Rotation paths and how fast each direction turns (degrees each step)
Each turn is a multiple of 5 degrees from 10 to 175, or 0.
Each row of a path follows its step; steps can be skipped.
path 1
step 1: [ 0.25 -2.79 -3.71 -1.17 -1.87 -0.05  1.30  0.89  0.38  0.19 -1.01  1.01
 -0.27 -1.63 -0.23 -2.41 -3.57 -0.19 -1.41 -0.91 -1.78 -0.78  1.80 -2.47
  2.12  1.00 -2.12  1.35 -3.54 -0.94  1.10 -0.78  2.07  0.84  1.09  1.44
  0.15  1.34 -2.88 -1.84  0.84 -3.05  3.42  0.85  3.27  0.31 -1.30  0.67
  0.79 -1.29  0.25  0.31  1.89  1.94 -1.08  3.35 -0.14 -0.55 -0.67  0.08
  1.02  0.82  2.29 -4.24 -1.76  0.56  2.90  3.36]
step 3: [-0.53  2.45 -1.01  2.46 -1.63 -2.55  3.56  0.01 -0.33  1.14 -0.23 -0.30
 -0.64 -0.40 -1.86 -1.21  0.12  0.97  0.18  0.36  2.63 -2.88  0.45 -1.37
 -2.94  1.39  3.21 -1.09 -3.52 -0.56  0.72 -1.17  3.33  0.30  1.90  3.40
  2.95 -3.38 -2.06 -1.96 -0.10 -3.14  0.74  0.72 -1.70  3.16  0.08 -0.70
 -0.97  1.55 -0.43  0.46  3.86  0.63 -0.53 -0.75 -2.20 -0.70  0.88 -1.13
  3.18  1.56  0.58  0.45 -0.60 -2.20  0.03 -1.76]
step 4: [-1.00 -0.02 -3.31  2.37 -2.63 -0.05  1.58 -1.14 -1.51 -0.84 -1.54  1.68
 -1.45 -2.63 -1.70  2.25 -3.15  1.65  0.40 -0.73 -0.16 -3.56 -0.89 -0.40
  1.11 -0.70 -1.25 -1.69  1.21 -2.48  2.76 -1.84  3.86  0.65  3.08 -1.28
  2.44 -2.06 -1.18 -2.28  1.29 -2.74  0.86 -1.42  2.12 -0.24 -1.00  0.96
  2.01 -0.38  0.89 -0.16  2.43  1.18  1.14 -3.13  1.88 -0.71  0.83  2.55
  1.22  0.28 -2.11 -1.50 -1.59 -3.50  1.33 -0.92]
step 7: [ 0.62  0.84  0.15  2.85 -1.71 -3.91  3.14  1.07  1.85  1.60  0.28  1.93
  0.04 -0.80 -0.65 -1.19  1.03 -2.04  1.13 -1.23  4.88 -0.82  2.80  2.02
 -0.32 -5.10  1.17 -0.77 -1.93 -2.34  1.63 -0.71  4.73 -1.02  2.21  0.13
  1.11  1.10 -1.53 -3.22  0.88  0.79 -0.19 -0.28 -0.39  0.12 -2.45  0.75
  0.96 -0.60  1.87 -4.17  2.92  0.35 -0.48 -0.09  0.33 -1.77 -1.30 -1.10
  0.33  0.42  0.85 -0.11 -0.74 -0.92  0.51 -0.09]
step 8: [-0.44  3.18 -2.10 -0.32 -0.21  0.45  2.75  1.96 -3.70  1.73 -0.39  1.12
 -2.44 -2.39 -0.30  1.01 -3.98  0.75  1.32 -3.48  3.33 -1.55  1.04  1.02
  0.63 -2.48 -0.65  0.38 -2.96 -0.19 -1.26 -0.30  1.40  2.91  0.56 -0.50
  2.77 -1.27 -1.45 -0.77  0.67 -0.83  2.27 -0.19  0.57 -0.51 -0.89 -1.92
  1.61  1.54  0.71  0.24  2.22  3.23 -3.13  0.25 -0.42 -3.58  0.74  0.15
  0.01  1.55  2.73 -1.73 -2.51 -2.66  0.22 -0.46]
step 9: [ 0.06  0.15 -1.86 -4.20  0.15 -1.94 -0.66 -0.21 -0.92  1.67 -1.77  0.16
 -1.75 -0.73  1.01  0.79 -0.68 -0.21 -1.83 -0.10  0.52 -3.12  0.05  1.06
 -0.31  0.70 -2.56  0.77 -0.66 -1.93  2.47 -2.90 -0.23  0.34  2.16 -1.52
  5.02 -0.21 -3.17 -2.10 -1.41  1.88  0.47  0.04  2.78 -1.08  0.09  0.56
  0.01 -0.13 -0.20 -1.54  3.24  3.78  0.86  0.05 -0.41 -1.11  3.39  2.31
  1.21  2.85 -1.16 -1.66 -4.98  1.52 -0.28  0.24]
step 10: [ 0.92 -0.69 -0.83 -0.58 -2.36 -0.40  0.00 -2.56  1.22  1.36  0.30 -0.23
  1.12 -1.50 -3.08 -3.52  0.44 -0.83 -2.64  0.46 -2.31 -2.46  0.77  2.44
  1.11 -1.75  2.77 -2.18 -2.21 -1.69  0.41 -1.87 -1.75 -1.04  3.99  2.69
  1.98 -1.44 -0.78 -0.12  0.24  2.38  1.84 -1.23 -1.22  0.09 -1.07  1.13
  0.24 -0.24  0.14 -0.32  6.37  1.32 -0.87  2.74 -3.21 -0.81  1.06 -0.03
  1.13 -0.09  0.73  0.03 -3.53 -0.63  0.96  0.26]
step 11: [-0.53  1.92 -1.47  2.16 -1.80  1.81  3.27 -1.76 -0.29  0.29  2.03  1.63
 -0.90  0.28 -2.36 -4.04 -0.83  0.06  2.59  0.49  2.03 -0.84 -1.41  3.66
 -0.13 -2.61 -3.33 -1.84  0.14 -3.03  1.65 -1.40  1.94 -2.22  3.52  2.55
 -0.71 -3.17 -1.53 -3.97  0.54  0.37 -0.03  1.49 -1.06 -1.36 -1.78  0.31
  1.30  1.83 -0.58  1.19  2.58 -0.91 -1.75  0.07 -0.01 -2.98  1.78  1.28
 -1.25  0.87 -0.33  0.01 -0.58  0.94  0.03 -1.37]
step 12: [ 0.20  2.27 -3.36  0.63 -2.36 -0.70  2.73  1.95  0.58  0.76  2.29  0.79
  0.01 -0.08  0.31  1.54 -0.67  0.76  1.51  1.42  2.70 -1.74  1.37 -0.64
 -0.09 -3.52 -2.85 -1.28 -0.34 -0.36 -1.40 -0.66  0.61  1.26  1.47  1.13
  0.16 -1.19 -3.72 -1.05  2.26 -1.27  3.92 -1.24  2.61  3.17 -0.31  0.55
  1.66  0.82 -0.45 -3.97  2.62  3.03  1.35  1.47  0.38 -4.08  2.70  2.30
 -0.25 -0.33  0.45  1.51  0.33  2.22 -0.06  1.10]
step 15: [ 2.02  2.06  0.23  1.24 -0.90 -0.54  1.58 -0.88  1.03  0.95 -1.76  1.19
 -0.69 -1.46 -2.82 -2.37 -2.27  3.25  0.03 -0.95 -1.53  0.09  0.62  1.52
  1.05 -1.80  1.27 -0.22  0.12 -2.04  0.98 -2.11  1.38 -0.92  2.34  1.01
  2.04 -2.74  0.70 -3.54  1.21 -1.52  2.41 -0.48 -0.17  1.90 -0.77  0.98
 -1.64  4.95  0.66 -1.36  0.21  2.04  0.58  3.68 -1.30 -5.52 -0.55  0.01
  1.95 -0.03  0.93 -0.74 -0.83 -1.24 -2.39 -2.89]
Speeds:
[-0.30  0.47  0.19 -0.56  0.56 -0.05  0.12  0.10  0.39 -0.24 -0.19  0.03
  0.06 -0.08  0.09 -0.36  0.81 -0.05 -0.32  0.73  0.16 -0.27  0.64 -0.90
  0.63  0.21  0.94 -0.15  0.68 -0.19 -0.05 -1.00  0.64 -0.01 -0.01  0.03
 -0.44  0.56  0.08  0.08 -0.16 -0.55 -0.41 -0.09 -0.09  0.56  0.16 -0.17
  0.47 -0.13  0.58 -0.30  1.00 -0.66  0.89 -0.06  0.06  0.41  0.11  0.37
  0.12 -0.82  0.33 -0.01 -1.21 -0.43  0.34  0.10] | 115
[-0.99  0.15  0.02  0.18  0.22  0.48  0.20 -0.99 -0.15  0.10  0.31  0.09
  0.35  0.50 -0.03 -0.63 -0.28  0.40 -0.16 -0.03 -0.65 -0.66 -0.17  0.29
  0.05  0.27  0.62 -0.51  0.08 -0.41 -0.12 -0.24 -0.37 -0.27  0.43  0.04
  0.91  0.31  0.64 -0.01  0.33 -0.26 -0.35 -0.87  0.69  0.20  0.24  0.50
 -1.09  0.32 -0.28  0.36  0.07  0.10  0.34 -1.01 -0.03 -0.10  0.93 -0.07
 -1.05  0.45 -0.14  0.35  0.07 -0.49 -0.18  0.33] | 60
[ 0.46 -0.14 -0.80 -0.03  0.59  0.30 -0.41  0.33  0.30 -0.28 -0.39  0.20
 -0.36  0.74  0.11 -0.59 -0.36  0.17  0.10  0.24  0.44 -0.37  0.54  0.17
 -0.54  1.39 -0.69  0.69  0.57  0.16  0.39 -0.75  0.68 -0.54  0.68 -0.11
  0.11 -0.07 -0.41 -0.54 -0.16 -0.31  0.58 -0.79  0.33  0.10  0.16 -0.65
  0.37  0.00 -0.13 -0.35 -0.57 -0.08 -0.53 -0.32 -0.31  0.45  0.11 -0.18
  0.23  0.24 -0.32  0.73  0.33  0.30  0.14  0.84] | 135
[-0.05 -0.52 -0.24 -0.04 -0.09  0.26  1.37  0.59  0.25 -0.23  0.02 -0.35
  0.15  0.20 -0.14 -0.04 -0.41 -0.54 -0.21 -0.05  0.36 -0.19 -0.47  0.52
  0.49  0.55  0.15 -0.54 -0.27  0.42  0.89 -0.74  0.39  0.34  0.17  0.21
  0.31 -0.42 -0.80 -0.22  0.42  0.61  0.36  0.30  0.66  0.24 -0.06  1.10
  0.02  0.94  0.73 -0.27  0.54  0.83 -0.60  0.12  0.13  0.36 -0.09  0.21
 -0.23 -0.47  0.51  0.04 -0.19 -0.18 -0.41 -0.54] | 0
[-0.12  0.32  0.31 -0.01 -0.32 -0.23  0.35  0.47  0.49  0.76 -0.36  1.64
 -0.07  0.34 -0.59  0.00 -0.23 -0.04  0.08  0.01 -0.15 -0.15 -0.62  0.26
 -0.08 -0.28  0.13 -0.04  0.20  0.19 -0.07  0.11 -0.64  0.82  0.30  0.80
  0.08 -0.03  0.07 -1.09  0.12 -0.01  0.10 -0.43 -1.02  0.27 -0.28 -0.68
 -0.68  0.39  0.78 -0.23 -0.26 -0.64 -0.15 -0.32  0.20  1.12 -0.24  0.11
 -0.15 -0.15 -0.34  0.04 -0.02  0.13  0.66 -0.44] | 95
[-1.21 -0.45  0.27  0.37  0.39  0.02  0.44  0.60  0.27  0.65  0.50  0.23
  0.24 -0.07  0.00  0.35  0.00 -0.29  0.27  0.19  0.87 -0.11  1.14  0.18
 -0.92 -0.29 -0.23 -0.49 -0.24  0.29  0.55  0.77  0.48  0.50 -0.06  0.39
 -0.10  0.53  0.09  0.27  0.30  0.20  0.78 -0.18  0.80 -0.20  0.75 -0.84
 -0.29  0.21 -0.81  0.45 -0.10 -0.63  0.32 -0.09 -0.18  0.11 -0.20  0.04
  0.09 -0.29  0.30 -0.40 -0.52  0.13 -0.59  0.16] | 70
